One turn sends every row of this set to another row. A few are shown first. Where does it send the rows asked after them?
rilu: [-19.5  -8.9  -2.1   7.1  -3.9  14.5  -4.1  -6.9  -3.9  24.0  -5.8 -23.6
   1.6  -0.3 -18.5  -7.8]
tozag: [ 14.8 -22.3  -9.4  11.0   7.3  14.3   6.5   3.8 -27.1  -0.5  17.3   3.5
  -5.0  25.3   0.0 -16.4]
Zigu: [ 13.5 -22.8 -12.4  10.7   4.0  13.8   5.4   7.2 -23.7  -2.8  20.1   1.5
  -3.6  24.8   0.8 -19.6]
Furo: [  2.6   3.9  -4.8  15.2  -3.2  -6.1  -3.3   2.7  -3.6  -6.7   4.8  -0.7
  19.7  -0.3 -30.3   3.3]
disi: [-17.7 -11.8  -7.6  -1.6   2.5  12.9   2.3 -11.4   0.9  22.7  -5.6 -19.1
  -2.5 -11.1  -4.5  -7.2]
depu: [  7.4   6.7  -4.0  11.0  -6.3  -8.6  -6.7   3.7 -12.7  -0.1   9.6  -6.3
  19.7   5.1 -25.6   5.0]
vup: [ -8.9 -23.7  -3.6  -8.2   6.1   9.1   9.5  -3.5 -16.3   5.0  10.6  12.6
 -20.4  -1.0   0.7 -20.6]
pevoz: [  2.7   0.0   2.0  18.1 -16.2  -6.3  -5.7  -1.5  -6.5 -12.2   6.1  -4.4
   9.5   7.2 -31.1  -5.1]
dezab: [ 19.3 -25.5  -3.1  20.3  -4.7  -3.2   6.0  -2.0   7.9 -11.9  -5.4 -10.1
   3.7   4.0   7.4 -14.0]
fiz: [-13.3  -4.2  -5.8   8.4   2.9  16.7  -5.2  -0.8  -1.7  28.3  -7.3 -18.8
   2.8  -4.1  -9.5  -0.6]
Tumus: [-14.2 -13.7  -7.7   6.6   7.6  11.0  -2.0 -10.7  -1.7  28.8   0.5 -18.2
   3.6 -11.4 -13.8  -6.3]
Ton: [ -6.6 -22.4  -4.8  -6.1  11.9   7.8   9.8  -6.0 -21.7   4.6  12.2  12.0
 -19.6   4.2   0.4 -18.5]
meba: [ -0.3  -2.4 -15.9  -9.8  -1.0   9.3  20.1   7.1 -35.5   4.4   1.6  -0.7
  -1.7  15.0 -18.0 -15.9]
puvop: [-18.7  -3.3  -2.8   4.8  10.1  11.9   0.8  -2.6  -3.8  25.7  -5.9 -18.9
  -5.4  -7.4 -13.5  -5.4]
tiva: [ 16.4 -25.9   2.4  16.4   1.2 -13.4   2.5   1.4   6.2  -5.1  -8.2  -8.3
   5.8   0.8   9.0  -9.1]
zumif: [ -5.5 -22.9  -7.6  -8.4  11.5   8.7   7.8  -4.5 -17.8   4.5  12.7  10.4
 -19.9   0.8  -1.6 -23.4]
Vepu: [  3.8  -6.5 -14.4 -10.3   1.7   8.5  23.6   8.0 -33.3   5.6   6.0  -1.6
  -5.5  16.2 -16.5 -13.8]
kup: [ 12.7 -19.0  -3.4  14.9  -3.7  -6.0   5.3   4.1   5.8  -6.5 -23.0  -9.9
   0.6  -0.8   8.9 -11.9]
toget: [ -3.2 -21.5  -7.1 -12.6   6.2   8.7   8.7  -3.4 -18.5   3.4  13.0  11.7
 -21.2   1.3  -0.9 -18.6]
gufug: [ -2.0  -4.3 -15.9  -7.6   4.2   5.9  23.0   7.3 -34.7   3.7   5.8  -0.6
  -3.4  15.1 -17.8 -17.6]
Lan: [ 13.0 -24.0  -9.7   8.3   0.9  15.0   7.8   7.5 -22.6  -0.2  22.1   2.7
  -6.7  24.5   0.9 -14.2]
piv: [-18.3  -9.8 -10.6   4.5   5.2  12.6  -8.1  -4.7   1.1  21.9  -8.5 -17.4
   9.2  -7.2  -7.9  -1.6]
sufu: [  2.4   9.5  -8.0  11.1 -11.5  -1.6   3.7  -0.5 -11.1  -4.5  11.1  -8.1
  16.3   5.1 -31.3   1.9]
Mifev: [  2.5   6.4   0.4  18.9 -10.1  -6.7  -4.3   5.1  -4.3  -8.0   8.2   2.7
  10.0   1.2 -25.7   4.2]
Nek: [ -0.7  -4.1 -15.0  -8.0   4.7   6.7  19.9   3.9 -38.0   2.6   3.8   1.8
  -4.9  17.0 -14.2 -14.4]
tulof: [ 17.5 -23.8  -7.4  13.1   2.0  16.7   5.8   7.8 -21.5  -0.7  19.0   4.0
  -2.5  23.4  -2.0 -17.4]
Toma: [ 15.6 -21.4  -3.7  17.3   2.9  -1.8  -3.2   1.2   5.2  -9.4 -14.9 -11.7
  -5.5   1.8  10.4 -17.0]
Nado: [ 16.9 -26.9 -12.5  16.6  -3.6  -5.1   0.7  -3.3   1.5  -7.4 -14.7 -14.8
   7.2   1.6   8.4 -16.6]
nov: [  9.3 -26.9   1.4  15.4  -6.2  -3.7   4.0  -3.9   5.9  -5.7 -20.7 -16.2
  -2.3   2.4   0.9 -20.0]
Nagus: [-17.8  -9.8  -6.3  -2.6   3.7   2.8  -3.2  -4.2  -4.4  26.3  -8.3 -19.3
   4.4  -7.9  -1.7  -1.5]
Fubev: [ -3.1   1.9  -8.0  15.9 -12.1 -13.6   4.4   0.0 -11.0  -9.2  10.2  -2.9
  16.4   1.7 -27.6   0.8]
zufo: [  8.6 -24.6  -4.8  18.8   0.9  -6.8   5.9   2.8   9.3  -8.4 -16.8  -9.9
  10.0   1.2   5.6  -9.7]
voda: [  0.2   9.4  -4.5  20.1  -9.4  -6.8  -1.3   7.9 -11.6 -13.0   8.6  -5.4
  10.1  10.3 -24.3   1.2]

kup moves to Mifev
Nado moves to Fubev
Now these:
zufo moves to Furo
Nek moves to Ton
Zigu moves to gufug
rilu moves to nov
sufu moves to disi
toget moves to Lan
depu moves to Nagus
voda moves to puvop
meba moves to vup

One turn sends every row of this set to another row. A few are shown first. Where does it send the rows asked after them?
P: [  4.7 -18.5  10.9 -15.7  -6.1   6.4  -6.2 -20.9  -5.6 -22.7  18.5  -9.1
  -3.8  10.9  31.7   4.1   4.6  -7.7]
G: [  7.2 -14.4  15.4 -24.3  21.8  -0.5 -30.3  -3.2  -8.3  -9.7  14.8  17.0
  17.6  24.0   0.7 -18.4   0.3  -4.9]
M: [ -5.2   5.3   4.5 -18.9  10.2 -14.1 -12.4  -6.2   1.0  -6.8  -0.2  15.2
   7.9  -3.4   9.6 -22.4   2.0 -12.6]
Y: [ -0.6 -26.5 -14.3 -18.3   1.5  19.3 -20.3 -13.9 -19.6 -25.9  19.5  -5.3
  23.8   0.5  13.3  -7.5  -5.6 -16.6]
D: [  4.8   4.2  -9.2  -5.9  -8.0  -2.2  -0.4  -3.4   6.0  -3.4  16.9   7.9
  30.6  -3.3  12.1  -9.3   6.6 -18.8]
N: [ 17.6  -9.4  -7.6  -5.7  17.3 -15.9  -4.5 -22.8   9.7  -3.5  -2.6  -0.5
   2.3  22.1  -3.0  -1.8   5.8 -12.7]
X: [  6.9 -16.6  -8.9  -9.2  12.3  -6.7 -19.8  -2.0   4.5  -8.2 -12.7   5.0
  16.0  19.7 -14.1   3.4  -0.1  10.3]
A: [ -1.1 -26.5   9.6  -4.3   2.7  -0.6 -14.6   5.5   7.0  -8.4  17.3  13.2
  24.9  44.2   7.8   2.1  10.8  -5.5]
U: [  6.3 -29.1 -13.6 -27.1  -3.1  23.8  -9.0 -18.6 -12.9 -23.5  17.0  -5.3
  12.7   2.7  13.1  -5.2   3.3  -8.1]
S: [ -4.3 -17.4 -17.2  -5.8  -7.1 -10.3   0.6  16.6  -2.7 -11.6  14.1   7.3
  32.9  24.5   9.7   5.8   6.9 -21.3]
F: [-15.4  -9.5  -3.4 -12.6  17.3   7.5 -16.7  -7.4 -14.9 -35.2  -9.6   8.2
  35.3  13.3  10.5   8.0   6.3 -10.6]
C: [  9.2  -9.3 -13.6 -30.6  -3.9 -19.4   5.9   9.7  -7.0 -13.6   2.5   2.1
  11.8  12.7  20.1  -9.3   6.9 -25.2]
Z: [ -8.7 -14.7 -15.0 -10.5  12.1  13.2 -16.0 -16.1 -13.9 -37.3  -4.6  17.0
  28.5   9.8   8.6   8.1  -5.3 -11.7]
H: [  6.2 -18.0 -10.2 -25.6  -5.4  -8.3 -16.9   1.6   0.5 -21.2  12.4  -9.4
  25.5  17.0 -19.7   2.3  -9.8  -0.7]
R: [-11.8  -4.1  -0.2 -17.7  31.9   9.8  -2.4  -5.6  -5.9 -26.8   3.2   0.8
   6.0  25.4   6.7  14.5  15.4 -19.1]
T: [ 11.8 -10.0  -6.2 -17.0  -5.5 -22.2  -3.3 -21.6   7.0 -19.1  20.5 -10.5
  11.1  17.3  -5.7  -0.2  -8.9 -20.6]
W: [  8.4 -30.5  -1.4 -21.8  -2.4 -15.7 -18.4   8.8 -12.1 -23.1  13.2  15.0
  14.9  36.5  15.6  -2.4 -11.5 -14.0]
K: [-15.3  -9.7   3.7 -12.9  25.2   7.8  -6.8  -1.0   2.4 -20.6  -1.6  -6.1
  -4.7  24.3  19.6   8.7  14.4 -19.5]
E: [-11.7 -16.8  10.2 -14.5  -2.1   3.9  -1.7 -18.0  -0.5 -25.5  16.0  -3.8
 -13.2  12.0  20.1   9.4   5.0  -4.4]
Q: [  3.9  -7.8  11.8  -2.7   5.8   9.7 -19.1 -10.7  18.2   3.0  21.8  12.4
  15.9  15.4   8.3 -15.9   6.0  -8.8]

D moves to S
X moves to N
C moves to W
Now these:
U moves to Z
Y moves to F

One turn sends every row of this set to another row. A few are shown first. Where does it send the rows asked after them?
bipes: [ 12.7  -1.8   0.2   5.5  -2.9  12.5  -0.4 -17.0 -26.5  -5.7 -16.1  -6.2]
zeko: [  5.1   3.9   4.3  11.4   0.4  -3.1  17.3  24.4 -13.2  -7.1  -5.5  -7.4]
daz: [  5.7  12.3 -19.6   0.8  12.2   2.8 -10.2  -5.8  -1.8   3.0 -26.6 -11.4]
difi: [ -9.7  21.5   0.8  -4.3   3.8   5.2 -20.9 -15.9  -0.6  -3.1  -2.1   2.0]
movuf: [ 4.1  9.9 14.7 12.3  3.3  2.1  6.3 27.3 -6.1 -7.3  0.5 -1.4]
separ: [  5.3 -15.6 -11.6  -4.0  10.6 -17.0  -5.0 -15.5  -5.8  10.0 -13.3   3.6]
Zukib: [ -8.6 -13.7  -6.3   0.9   5.6 -13.6   6.2 -13.7  -7.5   8.3 -21.6  -5.9]
ravon: [  7.2   5.1   3.2   5.9  -1.7  -7.4  21.2  22.5 -13.4  -1.5  -6.9  -9.7]
zar: [  0.2   6.0   1.1 -12.8  12.7  -9.3  -8.2 -22.4 -12.0  -4.5  -9.1 -16.8]
pade: [  3.9   2.7  -3.2  20.5 -14.4  13.6  10.5   5.8 -14.5   5.8  -5.5   8.6]
sedi: [-1.6  4.7  6.5 16.8 -8.3  2.1 13.3 21.5 -6.5  6.0  1.5  7.7]
kivo: [-0.2 13.7 -2.3 13.7 -3.9 -7.6 12.3 26.8 -0.7 -3.2 -2.7  2.7]
mizam: [13.8 11.2  7.5 -0.7 -2.8  0.3  4.4 29.3 -1.8  3.5  4.3 -0.6]
vevu: [  8.5   0.2   9.5 -20.3  10.8  -0.5 -20.0   0.0  -8.2 -14.1  -8.8  -7.7]
Zosaf: [  2.8 -11.9  -8.7   0.2  -9.4  -0.4 -16.0  -8.8 -11.8  18.0  10.1   1.9]
Guko: [  4.9   8.4 -16.8   3.4  -2.9   5.1 -15.9 -12.3  -6.7  -7.5 -19.5  17.8]
nizu: [16.8  1.8  3.6 -6.4 -7.0  4.7 -9.7 20.2 -8.3  3.7 16.3  1.2]
Lazi: [-12.5  11.0  -4.1   3.4   8.3  -7.6   0.4 -26.2   0.1   6.6 -12.2   0.2]
pizan: [ -4.9   8.4   6.0 -13.7  16.4 -10.6 -10.8 -17.9  -6.6  -3.5  -2.9 -14.2]
buze: [  5.0  -9.4   3.5  -8.7   8.0   2.9 -27.0  -6.6 -19.2  -9.9  -4.7  -2.5]
les: [ 21.6  -1.4  -4.3  -2.9   1.1 -12.9  22.8   6.9 -12.9  -1.1  -6.3  -6.3]
ver: [ 1.2 -0.4  5.4 17.6 -1.4  1.9 10.6 24.7 -3.0  7.4  3.8  4.7]
lapat: [  2.9   2.8   6.0  11.1   5.5  -7.2   9.8  27.5  -1.3   8.9  -2.1 -10.2]
pepog: [  7.8  -5.3   8.8  -1.6  25.0  -5.8  -9.1 -10.8   6.3   0.0   0.0  13.2]
duk: [  1.7  18.2   0.1 -10.3   3.7   3.8 -22.1 -18.4   1.0  -2.5   0.2   5.1]
Tuker: [-19.4  -1.1 -10.2   6.0   1.1  -5.2 -15.8  -6.2 -17.9 -16.1   2.7   1.4]
regu: [ -7.6   8.8  -7.9   1.7  -8.8   6.9 -16.7  -6.2   4.9  -1.6  -9.4  21.8]
Tenap: [13.7 12.2 -0.9  3.5  0.5 -2.0  6.2 31.8 -0.1 -0.6  0.8 -0.5]
Zag: [-13.1   5.1  -6.0   4.7   0.9  -4.5  -3.6 -28.9  -3.9   7.5  -6.7   3.8]
nopi: [ 25.4   8.0 -11.9 -14.0  -1.7 -11.0  -2.3 -10.6  -4.3  -6.7  -1.8  11.5]

duk moves to zar
vevu moves to Zukib
Guko moves to buze
Now these:
pepog moves to daz
mizam moves to ravon
movuf moves to lapat
pade moves to nizu
pizan moves to Lazi
Zosaf moves to nopi
ver moves to Tenap

